Every row has a hidden score. In each pair, how much higher is the second row's than the first's? 10 means about the same, 20 much higher and 0 much lower.
array([-13,  34,  13, -24,  25,   5,  -5, -34])
array([ 35, -36, -28,  16, -16,   5,  24,  -4]) >> 11
array([ -4,   4,  24, -24,  35,  15, -14, -34])
array([-23, -16,  34,   6, -37,  15,  24,  -4]) >> 13
array([-32,   4,  13,  27,  -6, -15,  34, -24])
array([ 35,  24, -17, -24, -37,   5,  14,  -4]) >> 6
array([ -4,  34,  24,  16, -27, -15, -34,   7])
array([-13, -26,  13,  27, -37,  -5,  34,   7]) >> 19
array([ -4, -26,  13,  27, -16,   5,  34, -34])
array([-32,  34,  24,  16, -16,  -5, -24,   7]) >> 0
array([-23,  24,  -7, -14, -37,   5,  14,  37])
array([ -4, -36, -28,  27,   4,  15,  34, -14]) >> 16
array([ 16, -36,   3,  37, -16,  -5,  24, -24])
array([-13,  34,   3, -24,  14,  -5, -34,  27]) >> 0
array([-32,   4,  13,  37, -16,  -5,  24, -24])
array([  6,  34,  24, -14, -27,  -5,  14, -34]) >> 10
array([-32, -16, -28,  -4,  35,  15,   5,  27])
array([-13,  -6, -38, -24,  14,  36,  24,   7]) >> 14
array([-13, -26,  -7,  16, -37,   5,  34,  27])
array([  6,  34, -28, -34,  25,  -5, -14,  17]) >> 3
array([-32,  -6,  13, -24,  35,  26,   5, -14])
array([-23,  34,  24,  16, -16,  -5, -34,   7]) >> 3
array([ -4,  34, -17,  16,   4, -26, -34,  27])
array([ 25,   4,  -7,  16,  35, -15, -34, -24]) >> 14
array([ 35, -26, -38,   6,  14,  -5, -14,  27])
array([-32,  14,  34,   6, -16,  -5,  24, -24]) >> 19
array([ 35, -36, -17,  -4, -27,   5,  24,  17])
array([ -4,  34, -28,  27,   4, -15, -34,  17]) >> 0
array([ 35, -26, -17,  27, -37,  15,  -5,   7])
array([-32,  -6,  13, -14, -27,   5,  34,  27]) >> 14
array([ 35, -36, -17,  16,  -6,   5,  24, -24])
array([ 35,   4, -17, -24, -37,  15,  24,  -4]) >> 8
array([ 35,   4, -17, -34,  14,  26, -24,  -4])
array([-13,  34,   3, -24,  14,  -5, -34,  27]) >> 6
array([-32,   4,  13, -24,  -6,  36, -14,  27])
array([-13,  14,  34,   6, -27, -36,  24,  -4]) >> 17
array([ 25,  34,  -7,  16, -16, -26, -34,   7])
array([  6,  34, -17,  16,  -6, -26, -34,  27]) >> 8
array([ -4, -36,  24,   6,  35, -26, -14,  17])
array([-32,   4, -17, -24,  35,  26,  -5,  17]) >> 9
array([ 25, -36, -28,  -4,   4,  15,  34, -14])
array([-32, -26,  24, -14,   4,  15,  34,  -4]) >> 11
array([ 16,  -6, -17,  27,  35, -36, -24,   7])
array([-23, -16,  34,   6,  14,  -5,  24, -34]) >> 20
array([ 16, -16,  -7, -34,  35,  26,   5, -24])
array([-23,  -6,  34, -34, -16,  15,  24,   7]) >> 11
array([-13,  24,   3,  37, -27,  -5, -34,  17])
array([ 25,  14, -28,  -4,   4, -15, -34,  37]) >> 9
array([-23,  14,  24, -34,  35,   5, -14,  -4])
array([-23,  -6,  34,   6,  25, -15,  14, -34]) >> 16
array([-32,  34,  13, -14,  25,  -5, -24,   7])
array([-32,  34,  24,  -4,  14, -26,   5, -14]) >> 15
array([ 16, -26, -38,  37, -16,   5,  24,  -4])
array([ 16, -16,  -7, -24,  35,   5,  24, -34]) >> 14
array([ 35,   4,  -7, -14,  25,  15, -24, -34])
array([  6,  -6,  13, -34,  35,  26, -14, -24]) >> 12
array([ 16, -16,   3,  27,  -6, -36, -24,  37])
array([ 35,   4, -38, -14,  -6,  15, -24,  27]) >> 10
array([ 16,  -6,  24,   6, -37, -15,  34, -24])
array([-32,  34,  13, -14,  -6,   5, -24,  27]) >> 0
array([-23, -36,   3,  37, -16,  15,  24,  -4])
array([ -4, -36, -28,  27, -16,   5,  34,  17]) >> 9
array([ -4,   4,  13, -14, -37,  36,  24, -24])
array([ 25,  14, -28, -14, -37,   5,  34,  -4]) >> 8
array([-32,  34,  -7, -24,  25,   5, -14,  17])
array([-13, -26,  -7,   6, -37,  26,  34,  17]) >> 17
array([  6, -16,  34, -24,  14,  26,  -5, -34])
array([ 35,  24,  -7,  16, -37, -26, -14,   7]) >> 4
array([ 35, -16, -28,  -4, -37,  15,  24,   7])
array([ 16, -36, -17,  27, -27,  -5,  34,   7]) >> 11
array([-32, -16,  34,  16, -27,  -5,  24,   7])
array([  6,  24,  34,  16, -16, -26,  -5, -34]) >> 9
array([-13,  14,  34,  27,  -6,   5, -24, -34])
array([ 16,  24,  -7, -24,  35, -15, -34,   7]) >> 5
array([  6,  34, -28, -34,  25,  15,  -5, -14])
array([  6,  34,  13,  27,  -6, -26, -34, -14]) >> 7
array([ 16, -16, -38,  27, -27,  -5,   5,  37])
array([  6,  -6,  34,  27, -27,  15, -14, -34]) >> 15
array([ 16, -36,  -7,  27, -16,   5,  34, -24])
array([-32,  34,  24, -14,  -6,   5, -24,  17]) >> 0
array([ 35, -36,  -7, -24, -16,   5,  24,  17])
array([  6,  14,  -7, -34, -16,  26,  34, -24]) >> 13
array([  6,  14, -17,  37, -37, -26,  -5,  27])
array([ 16,   4, -28, -34,  25,  36, -14,  -4]) >> 12
array([-32,  14,  24,   6, -16, -26,  -5,  37])
array([-32,  34,  13, -14,   4,  -5, -24,  27]) >> 8
array([-13,  24,  -7,   6,  14, -26, -34,  37])
array([ -4,  34,  13,   6,  25, -36, -24, -14]) >> 15
array([ 25, -36, -28,  37,   4, -15,  -5,  17])
array([ 25, -26,  13,  -4, -37,   5,  34, -14]) >> 19
array([ 25,  34, -17,  16,  -6, -26, -34,   7])
array([ 16, -36, -17,  37, -27,  -5,  24,   7]) >> 18
array([ 35, -36, -17, -24,  25,  15,   5,  -4])
array([ 25,  34, -17, -34,  14,  -5,   5, -24]) >> 10
array([  6, -36, -17,  -4,  35,  26,  14, -24])
array([ 25,  -6,   3, -34, -16,  15,  34, -24]) >> 13
array([ -4, -16, -28,  27,   4,  15,  34, -34])
array([ 35, -26,  13,   6,  -6, -15, -34,  27]) >> 0
array([-13,  34,   3, -34,  25,  -5, -24,  17])
array([ 16,  34,  24,   6, -27, -15, -34,  -4]) >> 11
array([-23, -16,   3, -34,  35,  -5,  24,  17])
array([-32,  -6,  34,  16, -27, -15,   5,  27]) >> 7
array([-32,  -6,   3, -24,  35,  15, -14,  27])
array([ -4, -36, -28,  16, -16,  36,  24,   7]) >> 15
array([  6, -16,  34,  27, -37,  -5,  14, -24])
array([  6, -26, -17, -34,  35,  26,  14,  -4]) >> 8
array([-32,  24,  -7, -24,  35,  15,   5, -14])
array([ 25,  14, -17, -24,   4,  -5, -34,  37]) >> 2
array([-13,   4,  34, -24,  25,  15,  -5, -34])
array([-32,  14,  34, -14,  25,   5,  -5, -24]) >> 9
array([ 35, -36, -28, -14,  14,  26,  -5,   7])
array([  6,  14, -28, -34,  25,  -5, -14,  37]) >> 6
array([ 16,  24, -38,  37, -27, -15,   5,  -4])
array([ 25,  14,  -7, -14,  35,   5, -34, -24]) >> 8
array([-23,  24,  13,  37, -16, -36,   5,  -4])
array([ 16, -36, -28, -14,  35,   5,  24,  -4]) >> 13
array([-23,  34,  -7,  16, -16,   5, -34,  27])
array([-32, -26,  -7,  37,   4,  26,  14, -14]) >> 20
array([-32, -16,   3,  16, -27,  -5,  34,  27])
array([ 35,  24, -28, -14,  14,  -5, -34,   7]) >> 2
array([-13,  14,  24, -34,  35,   5,  -5, -24])
array([ 35, -36,  13,   6, -16, -26,  24,  -4]) >> 13
array([-23, -36, -17,  37,   4,  -5,  14,  27])
array([-23,  14,  24, -14,  -6,   5,  34, -34]) >> 18
array([ 35,  24,   3, -24, -16,  -5, -34,  17])
array([ 25, -26,   3,  16, -37, -15,  34,  -4]) >> 20
array([ 25, -26, -38, -14,   4,  15,  34,  -4])
array([ 35,   4,  13,  27, -27, -36, -14,  -4]) >> 5
array([-32,  34,  24, -24, -16,  -5,  14,   7])
array([ 25,  14,   3, -34,  35,  -5, -24, -14]) >> 7
array([ 16, -26,   3,  37, -37,  -5,  24, -14])
array([  6,  34, -17,  16,  -6, -26, -34,  27]) >> 0
array([ 35, -16,  -7,   6, -37,  15,  24, -24])
array([ 25, -26, -38,  37,   4,  -5,  14, -14]) >> 7
array([-32,  -6, -17,  27,  35,   5, -24,  17])
array([-32,  -6,  34,  16, -16,   5,  24, -24]) >> 20
array([ 35,   4, -17, -34,  25,  15, -24,  -4])
array([-32, -26,  24,  37,  -6, -15,  14,   7]) >> 15
array([ 35,  24, -28, -14,   4,  -5, -34,  17])
array([  6,  -6,  13, -14, -27,  26,  34, -34]) >> 20
array([ 35,   4,  -7,  16, -37, -15, -24,  27])
array([ 35, -26,  -7,  16, -37,   5,  24, -14]) >> 19
array([-13,  14,  34,  27, -37, -26,   5,  -4])
array([ 16, -36,   3, -24,  35, -15,  -5,  27]) >> 7
array([ 25,  14, -38,  37,   4, -15,  -5, -24])
array([-32, -16,  24,   6,  14,  -5, -24,  37]) >> 6
array([-32,   4,  13, -24,  35,  26, -14,  -4])
array([-23,  14,  24,  37, -16, -36,  -5,   7]) >> 10
array([ 16,  34,   3,  27, -27,  -5, -34, -14])
array([ 35,  14,  -7,   6, -27, -15, -34,  27]) >> 8
array([  6, -26,  -7, -34,  25,  15,  34, -14])
array([-13,   4,  24,  37, -37,  -5,  14, -24]) >> 8
array([ 35,  24, -28,   6,  14,  -5, -34, -14])
array([-32,   4,  34,  27,  14, -26,  -5, -14]) >> 15
array([-13, -36,   3,  27,  -6,  15,  34, -24])
array([ 25,  14, -17, -34,   4,  -5, -24,  37]) >> 0
array([-23,  14,  34,  27, -37,  -5,   5, -14])
array([ 25,  -6, -28,  16, -16,   5, -34,  37]) >> 0
array([ 25, -26, -17,  37, -37,  -5,   5,  17])
array([ 35,  -6, -17, -24,  25,  15,   5, -34]) >> 14
array([ 35, -26,  -7,  16,  25, -15, -34,   7])
array([ 35, -26, -38,  16, -16,   5,  -5,  27]) >> 11
array([ 16,  24, -17,   6,  -6, -26, -34,  37])
array([ 16, -26, -17,  27, -37,  -5,  34,   7]) >> 20
array([ 25, -26, -17,  37, -37,   5,  14,  -4])
array([-32,  -6,   3, -24,  14,  26,  34, -14]) >> 14
array([-13,  34,  -7, -24,  14,  26,   5, -34])
array([  6, -16,  34,  16,  -6, -26,  24, -34]) >> 14
array([-23, -36, -17,  27,   4,  -5,  34,  17])
array([-13,   4,  -7,  37, -27,  15, -34,  27]) >> 0
array([ 35,   4, -17, -34,  25,  15, -24,  -4])
array([-32,  -6,  24, -24,  14,   5, -14,  37]) >> 10
array([-13,   4,  13,  37, -27,  -5,  24, -34])
array([ 25, -16, -38,  37, -27,  -5,  14,   7]) >> 5
array([-32,  -6,  34, -24,  25,  15,   5, -14])
array([  6,  34, -28, -34, -16,  26,  14,  -4]) >> 8
array([ 35,  14, -17, -24,  25,  -5, -34,   7])
array([-32,  24,  34,   6,  14, -26,  -5, -14]) >> 16
array([  6, -26, -17,  -4,  35,  15,  24, -34])
array([ 35,   4, -17,  16, -37, -26,  24,  -4]) >> 7
array([-23,  14,  24, -34,  35,   5,  -5, -14])
array([ -4,   4,  34,  27, -27, -15,  14, -34]) >> 14
array([ 25,  -6, -38,   6, -27, -15,  14,  37])
array([-23,  14,   3,  -4, -37,  36,  24, -14]) >> 16
array([ 16, -36, -28,  37,  -6, -15,  24,   7])
array([-13,  34,   3,  16, -27,  -5, -34,  27]) >> 1
array([ -4,  34,  13, -34,  25, -15,   5, -24])
array([ 35, -16,   3, -34,  25,  -5, -24,  17]) >> 5
array([-13,   4,  34,  16,  -6, -26,  24, -34])
array([ 35, -16,  13, -34, -27,  -5,  24,   7]) >> 8
array([ -4,  34, -17, -24,  25,   5, -34,  17])
array([  6,  34,  24,  16,  -6, -26, -34, -14]) >> 13
array([-32,  24, -28,  37,  14,  -5, -14,   7])
array([ -4,   4,  24, -34, -16,  15,  34, -24]) >> 20
array([ -4, -16,   3, -24,  35,  26,  14, -34])
array([ 16,  24, -28,  -4,   4, -15, -34,  37]) >> 0
array([-32,  14,  24, -14,  -6,   5,  34, -24])
array([ 16, -36, -17,   6,  35,  -5,  24, -24]) >> 8
array([ -4,  34,  13,   6, -27, -15, -34,  27])
array([ 35, -36,  24,  -4, -16,   5,  14, -24]) >> 20
array([-32, -16,  24,  -4,  35,   5,  14, -24])
array([ -4,  34,  24, -14,   4,  15, -34, -24]) >> 3
array([-13, -26,  -7, -34,  25,  36,   5,  17])
array([-13, -36,  34,  27, -27,  -5,  14,   7]) >> 13
array([ -4,  34, -17, -24,  14,   5, -34,  27])
array([-32, -16,   3,  16, -27,  -5,  34,  27]) >> 19
array([-13,  24,  -7,   6,  14, -26, -34,  37])
array([-23,   4,  34, -14,  14,  26,  -5, -34]) >> 20
array([ 35, -36,  -7,  27, -27,  15,   5, -14])
array([-32,  14,  34,  27, -27, -15,  -5,   7]) >> 7
array([-32,  34,  24,  16,  -6, -15, -24,   7])
array([-13, -36,   3,  16,  35, -26,  -5,  27]) >> 12
array([-32, -26,  34,  -4,   4,  15,  24, -14])
array([-13,  14,  34,   6, -27,  -5,  24, -34]) >> 11
array([ 25, -26, -38,  16, -16,   5,  34,  -4])
array([ 35, -16,   3, -34,  14,  26, -24,  -4]) >> 5
array([ -4,  24, -17, -24,  14,   5, -34,  37])
array([-23,  24,   3, -14,  35,  15, -34,  -4]) >> 13
